In the data rows, the value 128 means zero.
Some points:
[113  81 106 112 141  98 168  98 145 164 147 146 187 170  95 142 126 129
  52 255 158 172 155  77 147  88 143 200 120 147 161 142  99 202 131  93
 178 110  69 150 127 125  77  96 151  96 122 176]
[ 82 106 127  77 125 129  72 180 125 122 159 118 202 119 125 136  41  90
 158 204  77  79 128 109  40 160 185  29 138 108 115 106 106  76 123 122
  53 160  98 170 101 127 147 116 186 102  87 103]
[141 142 152 111 159  33  69 168 109 112 132 136  71 150 255 161 139 126
 109 166 133 132 112 104 178 104  97 150 131 185 128 105 151 100 163  84
 101 146 105 139 176 175 153 152 136 146 147 107]
[157  72 195 155 118 129 211 171  79 154 123  37 145 129 162 155 108 122
  78 112 125 139  96 101 120 118 111 134 114 183 145 190  89  80  65 164
 149  66 127 137  58  65 121 121 187 197 152 170]
[ 97 126 168 213  83 146 122 149 162 173 161  94 139  74 160  39 169 160
 167 190 100 158 150 125 125  33 198 107  71 129 108  85 123 135 193 191
 151 101 151 137 155  94 173  74 126 158  92  79]
[ 84 139  99 104 139  98 115 143 122 145 194  65 100  94 138 106 131 131
  30 136 150 138 199 177 147 185 203 124 152 133 137 147 128 135 122 161
 122 164 233 129  51 121 154 194  35 153  98 154]
[177 113 118 177  73 164 143 139 133 110 143 119  85 124 129 118  78 106
 138 170 141 155 178  99 142 232 122 152 184 136  90 106  74 104  96 132
 182 118 117  98 137  90 151 146 150  34 119   0]
[172  93 157 112  82 130 102  75 172 136  74  90 136  98 133 155 117 125
 185 147 159  54 105 147 143 110 142 190  80 146  88 142 142 172 116 102
 116 139 139 128 146 124  90 255 158 186  68 114]
[200 175 166 135 102 138  97 148 143 184 146 232 116 154  97 150 142 224
 119 153  46 123 154 142  97 146 149 148 115 133 202 201 180 110 134 142
 125 114 169 120 127 194 142 153 134 118  91 141]
[133 182  71  54 105 125 128  87 148 130 138  92 108 145 128 187 103  32
 166 118  71 220 196 140 106 127 100 136 171 129 156 107 132  86 154 157
 106  82 159  93 189  77 119  74 146 158  55 159]
[125  50 109 133 151 140   0 158 112 154 139 114 144 155 121 126 127 174
 135  70 143 157 131 130 118 162  96 148 134 102  89 150 117 150 125  77
 181  93 121 100 149  29 187  74 127 161 163 184]
[ 79 113  87 167 104  70 171 127 123 136  90 158 101  89 167 181  76 191
  94 106 131  62  97  97  77 204 133 120 180  87  98  85 109 127 121 142
 162 138  88 143 124 140 153  83 102 200  43 124]
[172  89 156 131 220 131 149 112 159 104  40 184 113 132 126 172 119 131
 172 165 135 146 199 157 206 125 106  45  96 122 171 124 118 114  80 114
 108 117 126 211  93 115 148 131  36 143 146 122]
[142 115 146 136 156  97 101  99 102 122  80  94  62 153  72  28  87 138
 133  80  98 185 156  81  85  14 123 157 147 142 161 106 112  50  84 104
 171 222 111 166 111 165 129 181 134 129 145 149]
[120  80 134 185 175  82 139  94 104  51 128 116 111 150 119 148  74 139
 103 100 122 177 129  39 107 140 198  99  44  79 101 166 123 151 161 118
 132  59 166  69 173 168  70 146 125  85 133 148]
[183 115 135 170 185 182 166  68 100 163 182  55 127 108 147 166 122 128
 113 130 109 123 126 180  84 169  81  97 121 186  96 107 127 162 141 143
 143 172 150 200 186 149  66 101 127 106 177 163]
[101 135 128 103  34 111  99 105  67  80 105 124  68 118 129 162 199 158
 160 130 148 156  68 150 119 159 179 124  80 178 201  91 135 149  55 115
 154 131 145 170 120  92 151  81 122  53  96 119]
[ 74 104 150 123 127 116  68  97 139 103 109 150 175  72 148 114 137  98
 128 170 177 168  58 152 101 132 162 105 198 145 182 198 151 145  97 244
 114 128 129 115 168 103 108 145 132 120 205 126]
[ 94 144 202 142 151 216 116 123  72  87 141  90 162 114 136 105 146 126
 130 168 121  35 141 127  97 127  45 126 189  52 251 126 110 177 161  57
 154 109 124  56 146 126  91 118  91 141 118 104]
[233 213  79 189 181  71 125 109  93 117 111 164 202  24 105 115  89  77
 134 127 150 128 100 127 122 122 134 150 136 129 149 165 102 181 139  95
 148 157 152 105 101 140 202  68 193 140  95 130]
[ 97 187  95 142 187 190 151 163  95 131  49 140 116  87 114 155 164 171
  68 192 135 171 108 148  77  69 136 120 170 127  29  49 167 131  81 149
 107 138 155  76 115 107 185 145 112 132 113 112]
[142  81 122 127 111  62 167  88  80 168 166 153 158  97 130 137 142 124
 180 113  65  55 180 141  88  63 126 142 194 183  97 166 113 154 137  99
 127  71 113  85 132 107 146 135  16  50 184 135]
[145  97 232 102 144  84 174  95 122 165 168 153  82 127 101  61  89 167
 134  98 154 162 126 255 166 146 121 133 120  59 149  76 158 151 113 112
  50 114  72  92 136 117 159 156 205 118 111 178]
[ 71 183 143 179 198 109 175 190 210 104 183 111 147 101  95 254 143 192
 191  79 192 134 130 117  98 116 135 163 140 118 157 126 138  75 167  83
 135 116 128 159 129  67 112 168 169  98 156 132]
[130  99 148 105 145 136 112 140 149 106 106 139  77 126  83 152 167 150
 131 134 152  41 142 154 204 125 172 100 124 209 119 113  16 107 146 143
  97 218 138   8 141 154 100  69 180 111 136 143]
[112 255 100 157  96 114  97 137  76 149 190 108 131 136 150 137  77 138
 169 130 134 115 126 135 201  99 130  84 104  84  93 166 125 170  54 161
 177 119  50 123 116 117  39 136 121 107 137 156]
[213 109  91  10 152 168 159 111 191  67 186 118 143  26 174  99 122 179
  87  68 122 123  91 119 129 103 132 119  80  98 121 139 140  64 165 150
 211 115  39 123 132 113 122 113  92 111 136 126]
[154 152 217 127  80 117  90 152 148 123 113 189 107 115 100 131 174  25
  72 103 208 107 158 126  83 102 148  77 119 112 107  93 136  84  92 119
 152  96 134 152 140 176  92 116 113 124 128 167]
[147 145 137 114 141 130 143  74 171 190 140 109 101 137  98  81 122 134
 153 124 172  87  97   0 144 182 116  98 100 187 180  63 236 117 104 110
  55 142 124  91 130 112 146 143 104 159 152 141]
[142 117  70 121 102 117 129 148  81  80 178 160 117 139  97 109  56 135
 161 204 191 148  91 182  66 130  21 136  48 130 124 131  94  96 180 127
  91 105 156 114  87 125  93 118  85 168 184 114]
[138 196 218  55 160 127 131  94 142 154 112  84 135 255  82 161 118 131
 101 115 108 133   4 133 137 112 146 132 147 134  83 143 100 130 192 113
 119 123 128 156 128 140 165 121  78 128 109  84]
[177 117 126  51 130 130 114 162 109 197  60 131 179 132 150 128 134 145
 154  84 149 112 138 108 174 133 133 187 125  87 165   0  93 133 166 193
 132  72 188 154  78 202 128 140 132  78 177 170]
[ 96  98  90  50 147 104 115 116 110 176 146 132 126 109 114 130 125 166
 110  87 146 137 153 126 132  91  75  89 149 130 120 171 157 167  90 124
 132  83 167 132 136 165  73  81 200 150 165   0]
[160 137 132 156 104 166 120 145 252   8 143  87 136 157 164 133  98 134
  95  79  89 135 145 125  92  87 124 127 138 159 129  82 129 255  99 115
  87 111 139 134  58 136 136 118 151 151 172 127]
[ 52 151 176 150 115 134 113 117 109 112  86 148 234 100 101  97  85 138
 110  86 123 178 166 150 157 171  51 143  97 224  77 131 180 103 168 113
 142 118 112 104 108 142  76  88  91 108  70 126]
[ 99 145  58 160 150 124 143 163 189 165 145  93 164 193 129 102 194  96
 132 131 154 124 137 159  77 141  64 130  93 118 142 153  73 114  54 192
 124  88  75  73 175 198 219 157 107 121  89  91]
[ 80 118 116 117 128 170 193  95 161  88 161 156 135 154 195  81 134 171
 137 135 138 106 102  62 134 122  48 137 149  99  62 173 117 120  93 117
 123 128 230 160 153 117 141 123 182  44 112 234]
[ 74 121 126  96 146 211 157 248 124 182  95 181   0 101 122 126  91  50
 140 104 126 112 114 133 134 101 143 138 105 155 139 201 153 186 185 105
 150 139 115 137 121 137 143 127 125 105  90 137]
[163 151 137 111 150 125 114  55 101 102  48  98  98 193 132 115 192 127
 127 148 137  29 188 146 122 144 150 134 109 109  77 174 210  88 197 138
 130 109  94 181  52 118 161 118 198 115 148 130]
[116 110 146 106  96 187 154 136  42  72 181 172 149 135 118 158 142 121
 179  94 176 160 189  54 158 114 154 167 147 106 102 145 104 158 118 220
  82 183 100 175 159 150 202 121 100 217  98 118]
[140 163 131 102   3  94 165 166 134 125  49 104 138 133  58 146 134 146
  85 122  82 112 157 138 163 136 104 118  95  86 133 140 152 131 163 105
 132 190 131 138 235  98 172 160 117 149 237 141]
[154 125 109 112 149  79 143 187 158  98 124 106  91 139  40  32 154 139
 189 172 101 114  87 151 173 182 147 116 201 163 102 111 140 133 114  91
 171  93 128 189 166 186  88 131 120 186 127 188]
[ 62  96 146 184 127 126  80  80 157 118 164 137 100  93  69 172 120  68
 113 142  27  89  78 134 253 115 109 213 115  87 134  95 160  65 107 150
 113 126 127 141  89 176 149 123 119 120 178 110]
[174  82 145 158  56 105 140 155 174 163 132 124 128 139 140 145 217  89
 155 134 152 190  92 126 140 122 109 108 160  32 106 158 162 122 155 105
 132 238 148 111  52 155 101 100 103 122  87 130]
[116 158 120 127 170 104 145 138 129 141 119 205 123 135 153  79 208  77
 108  99  56 123 125 123  63 182 137 198  82  85 121  97  93 152 109 182
  89 189 132 141 139  18  33 119 113 143 103  73]
[ 97 106  72 137 137 165 179 133  94 118 135 165 212 224 193 120 117  71
 164  93 134 130 121 188 121 153 218 112 128 136 154 106 194 107 105  95
 231 157 160  51 141 142 113 113 138 174 147 102]
[101 151  79 147  99 197 134 108 134 171  95 102 149  82 163 108 143 136
 131 124 116 183 140 133 110 164 198 159 134 115 109 182  70  81  95  28
  31 117 109 128 143 159  94  89 120 148 173 143]
[ 87 119  78 135 120 152 114 100 101 131 140 190 119 132 111 123 201 109
 109 102  81 175 108 115 163 149 108  24 151 158 148 108  59 140 208 117
 144 121  93 150  83 122 149 255 170 149 127 133]
[156  62  27 206 116 143 133 129 118 122 117  99 149 178 133 134  80 139
  81  64 157  81  98 174 155  60 109 127 147 132 163 142 176 117 154 157
  54 128 107 160 162  97  99 117 111  58  74 135]
These points spread out most along one direction. Take the direction at right angles to it along which they spread out most. Then take the direction at right angles to both along which they spread out most. Go by this last direction. How many in every 100 of the points above lie lower along it than each point below? Round to a whole number. More than half of the points above lie lower than the first one.
[133 182  71  54 105 125 128  87 148 130 138  92 108 145 128 187 103  32
 166 118  71 220 196 140 106 127 100 136 171 129 156 107 132  86 154 157
 106  82 159  93 189  77 119  74 146 158  55 159] 61
[177 113 118 177  73 164 143 139 133 110 143 119  85 124 129 118  78 106
 138 170 141 155 178  99 142 232 122 152 184 136  90 106  74 104  96 132
 182 118 117  98 137  90 151 146 150  34 119   0] 59
[113  81 106 112 141  98 168  98 145 164 147 146 187 170  95 142 126 129
  52 255 158 172 155  77 147  88 143 200 120 147 161 142  99 202 131  93
 178 110  69 150 127 125  77  96 151  96 122 176] 69
[160 137 132 156 104 166 120 145 252   8 143  87 136 157 164 133  98 134
  95  79  89 135 145 125  92  87 124 127 138 159 129  82 129 255  99 115
  87 111 139 134  58 136 136 118 151 151 172 127] 0
[ 74 121 126  96 146 211 157 248 124 182  95 181   0 101 122 126  91  50
 140 104 126 112 114 133 134 101 143 138 105 155 139 201 153 186 185 105
 150 139 115 137 121 137 143 127 125 105  90 137] 73
[172  93 157 112  82 130 102  75 172 136  74  90 136  98 133 155 117 125
 185 147 159  54 105 147 143 110 142 190  80 146  88 142 142 172 116 102
 116 139 139 128 146 124  90 255 158 186  68 114] 35
[ 97 187  95 142 187 190 151 163  95 131  49 140 116  87 114 155 164 171
  68 192 135 171 108 148  77  69 136 120 170 127  29  49 167 131  81 149
 107 138 155  76 115 107 185 145 112 132 113 112] 6
[ 79 113  87 167 104  70 171 127 123 136  90 158 101  89 167 181  76 191
  94 106 131  62  97  97  77 204 133 120 180  87  98  85 109 127 121 142
 162 138  88 143 124 140 153  83 102 200  43 124] 14
[213 109  91  10 152 168 159 111 191  67 186 118 143  26 174  99 122 179
  87  68 122 123  91 119 129 103 132 119  80  98 121 139 140  64 165 150
 211 115  39 123 132 113 122 113  92 111 136 126] 10
[177 117 126  51 130 130 114 162 109 197  60 131 179 132 150 128 134 145
 154  84 149 112 138 108 174 133 133 187 125  87 165   0  93 133 166 193
 132  72 188 154  78 202 128 140 132  78 177 170] 31
[ 96  98  90  50 147 104 115 116 110 176 146 132 126 109 114 130 125 166
 110  87 146 137 153 126 132  91  75  89 149 130 120 171 157 167  90 124
 132  83 167 132 136 165  73  81 200 150 165   0] 82
[ 87 119  78 135 120 152 114 100 101 131 140 190 119 132 111 123 201 109
 109 102  81 175 108 115 163 149 108  24 151 158 148 108  59 140 208 117
 144 121  93 150  83 122 149 255 170 149 127 133] 63
